(in the rows, 128 means zero)
Families of rows that turns and mirrors carry onto each other, the same ones carrying the whole set onto itself: the rest of each named row's family, in list order:
4 families of 4 rows:
J_282: [154 130 122 107 90 125 92 120 97 131 108]
J_200: [146 123 137 153 118 164 159 129 128 154 108]
J_70: [113 116 113 83 130 85 115 85 98 140 147]
J_926: [104 111 142 129 157 124 163 120 122 168 168]
J_777: [116 120 106 87 132 90 95 94 105 143 139]
J_542: [127 116 131 146 158 127 171 119 130 161 164]
J_915: [144 136 138 113 90 122 90 121 101 134 108]
J_479: [142 136 133 159 129 165 150 125 131 152 105]
J_148: [104 111 134 133 167 126 166 110 124 162 158]
J_237: [121 105 109 82 135 91 111 93 102 141 152]
J_347: [130 107 106 79 141 98 115 80 112 142 149]
J_270: [157 137 121 152 128 160 153 122 123 159 103]
J_695: [141 130 119 101 86 129 96 106 103 132 100]
J_250: [117 107 130 134 158 116 175 112 124 163 157]
J_89: [133 135 117 97 99 126 82 109 108 134 108]
J_115: [153 129 134 155 128 162 160 130 134 153 130]

Same family as J_777: J_542, J_89, J_115
Same family as J_282: J_479, J_148, J_237
Same family as J_347: J_926, J_915, J_270

Families of rows that turns and mirrors carry onto each other, the same ones carrying the whole set onto itself: the rest of each named row's family, in list order:
3 families of 6 rows:
J_33: [127 115 164 76 174 146 159 105 107 122 109 96 188 97 135 99 195 100 85 146 123 124 176 127 91 163 149 109 128 150]
J_490: [148 115 161 101 182 154 148 102 142 119 134 86 201 129 135 114 197 103 130 171 117 101 157 119 75 143 116 152 156 175]
J_140: [155 169 119 108 83 205 128 106 115 140 54 139 135 122 125 120 177 138 99 135 106 82 108 116 94 150 145 85 169 119]
J_442: [141 118 147 100 195 159 135 84 130 127 124 65 200 136 140 114 192 92 132 168 117 104 139 122 85 127 118 131 138 177]
J_541: [173 162 125 116 78 200 119 104 101 128 52 140 133 112 132 116 172 132 103 130 112 84 119 118 94 147 144 90 170 125]
J_666: [116 161 172 102 164 156 134 51 129 127 122 89 195 129 118 104 179 118 139 129 132 109 181 145 69 150 123 116 139 134]
J_416: [173 128 114 111 96 188 99 103 97 121 65 97 153 156 129 120 131 142 134 151 100 112 123 111 105 151 110 122 205 108]
J_991: [176 121 85 113 96 165 107 103 101 122 66 113 152 125 142 140 184 112 109 194 127 131 90 129 114 139 133 93 174 135]
J_591: [159 121 109 105 82 168 87 112 108 115 68 115 151 122 139 144 180 115 108 189 116 133 90 128 107 149 147 101 191 130]
J_626: [120 171 175 107 163 157 147 56 131 128 127 94 190 124 118 106 172 128 140 149 141 107 175 138 64 160 121 107 143 131]
J_114: [181 122 99 115 83 174 112 106 94 118 66 103 141 118 148 144 187 109 113 188 128 122 94 126 124 140 126 92 177 139]
J_534: [123 178 178 89 162 160 148 75 127 127 119 93 196 122 115 89 172 110 133 159 135 112 185 142 67 158 129 109 156 151]
J_435: [172 136 99 113 95 178 110 90 103 135 83 99 151 145 130 134 143 154 136 145 93 110 129 108 99 144 91 116 197 101]
J_911: [147 122 147 104 199 150 147 85 127 122 129 80 195 132 145 117 194 99 134 172 121 98 135 109 92 134 117 147 141 169]
J_230: [152 157 133 98 79 204 113 99 120 128 45 122 121 126 117 118 178 130 96 139 110 86 103 124 95 168 131 104 177 119]
J_371: [134 113 169 84 176 159 153 103 122 127 121 94 186 96 132 104 195 105 100 132 119 114 157 134 86 141 173 88 123 146]
J_953: [135 118 163 83 185 145 154 96 107 130 118 102 182 90 140 99 190 109 87 144 114 115 156 124 86 153 167 87 126 143]
J_989: [168 140 109 126 79 179 100 93 92 130 81 97 157 137 136 141 144 152 131 147 99 105 131 108 94 147 90 112 194 117]

Same family as J_591: J_33, J_490, J_416, J_534, J_230
Same family as J_953: J_140, J_991, J_626, J_435, J_911

Families of rows that turns and mirrors carry onto each other, the same ones carrying the whole set onto itself: the rest of each named row's family, in list order:
4 families of 4 rows:
J_350: [95 117 118 106 102 115 142 130]
J_304: [99 109 166 113 103 115 131 130]
J_902: [141 174 132 113 110 140 137 148]
J_925: [113 115 135 134 148 85 103 125]
J_209: [169 110 133 154 141 151 110 143]
J_954: [120 83 121 142 144 119 106 109]
J_370: [158 139 160 143 154 144 99 115]
J_361: [147 147 124 118 165 131 110 100]
J_203: [160 144 153 162 146 138 102 131]
J_746: [148 159 143 128 101 155 102 155]
J_711: [134 139 155 96 119 162 137 104]
J_725: [102 113 105 112 93 133 138 131]
J_88: [122 82 126 160 128 131 105 116]
J_857: [100 147 111 139 84 132 128 139]
J_693: [131 174 156 106 113 138 135 135]
J_40: [120 98 101 165 123 128 139 126]

Same family as J_350: J_954, J_370, J_693
Same family as J_725: J_902, J_203, J_88
Same family as J_711: J_304, J_925, J_361

